In the rows, 128 means zero.
Each path below is one point turned by a fixed rotation once a step. After each direction that follows a path, write how fast that rotation turns it, in degrees a step (0 if it stays still).
Each turn is a multiple of 5 degrees from 10 to 175, or 0.
Each row of a path follows its step; steps can be skipped.
path 1
step 0: [123 130 127 121 113 136 126 129 138 124 118 125 127 142 132 122 132 119
 125 132 130 113 143 110 128 131 132 145 130 150 124 118 136 129 136 126
 123 124 110 120 130 122 125 128 122 127 136 126 112 129 138 124 131]
step 1: [127 120 114 112 114 127 130 142 125 125 109 130 131 137 124 130 121 124
 128 133 119 134 145 120 127 130 129 144 119 147 126 121 137 129 129 120
 123 124 114 121 125 124 132 131 115 135 125 125 125 135 134 127 129]
step 2: [124 116 115 116 121 127 135 140 129 126 117 117 127 127 136 130 119 140
 119 126 127 141 138 126 135 123 130 143 118 136 131 123 125 136 124 123
 122 120 112 123 128 131 124 137 119 127 101 125 119 135 133 131 130]
step 4: [108 132 129 139 126 120 126 127 132 109 132 113 138 134 135 136 132 143
 135 123 122 118 139 120 146 129 131 138 126 131 130 134 121 131 128 113
 125 130 120 126 137 126 128 136 137 132 117 130 118 115 125 124 118]
step 5: [116 127 141 136 121 131 126 130 137 111 115 119 135 143 128 135 135 131
 131 124 106 115 129 119 133 129 121 147 129 137 122 133 134 127 133 120
 124 128 118 139 125 128 129 133 145 138 127 131 125 117 124 128 127]
step 6: [132 121 132 134 119 128 133 134 133 112 116 118 138 145 118 132 133 121
 123 115 111 122 132 124 132 122 123 131 121 137 121 128 128 139 137 119
 114 131 117 134 113 132 119 120 133 139 128 117 125 123 138 140 130]
step 7: [133 122 130 122 123 137 136 142 127 125 124 116 128 144 122 122 126 131
 124 114 127 126 135 121 125 128 119 133 124 138 125 112 130 142 144 124
 119 120 119 128 127 128 109 126 144 128 123 113 130 134 137 143 133]
step 8: [122 125 118 119 117 134 136 137 124 120 129 124 134 137 124 111 119 123
 126 125 133 130 146 122 139 135 126 135 123 137 129 118 123 130 139 121
 120 124 124 126 143 121 118 115 142 121 121 114 133 139 132 137 115]
step 9: [120 134 112 113 122 127 134 145 129 123 124 122 133 131 136 130 124 126
 127 133 127 130 135 112 152 133 125 142 125 126 129 126 125 118 129 116
 120 118 121 129 149 120 123 123 142 119 128 129 130 130 130 129 127]
step 11: [125 131 138 139 120 115 133 143 134 118 118 118 125 143 134 137 138 138
 125 119 124 138 118 125 144 113 122 137 123 120 126 127 131 126 123 126
 122 123 116 114 134 129 125 124 127 135 129 130 113 136 137 136 117]
Directions:
[126 133 127 126 123 131 127 125 127 127 131 128 132 128 126 131 125 127
 130 130 125 128 129 124 129 129 129 131 127 129 128 130 127 124 128 130
 128 126 129 132 126 126 127 130 127 126 133 129 127 127 128 122 127] : 80
[131 123 128 125 130 130 126 129 130 128 133 129 132 131 127 125 129 125
 127 129 130 127 128 127 131 130 127 127 128 129 128 131 130 127 128 128
 132 126 128 130 130 127 124 127 129 131 130 126 130 128 133 129 131] : 40
[127 129 130 125 129 129 129 128 130 130 127 131 124 127 130 126 125 128
 131 130 128 132 131 131 134 130 129 129 127 131 127 128 129 124 129 127
 125 129 129 123 125 127 124 126 127 125 129 128 126 129 127 130 133] : 45
[131 127 129 128 129 128 130 132 129 128 128 128 127 130 123 129 126 127
 126 125 125 132 125 131 128 126 129 129 124 126 124 127 130 127 127 130
 124 128 127 131 125 130 129 129 126 129 126 132 127 130 131 123 131] : 80
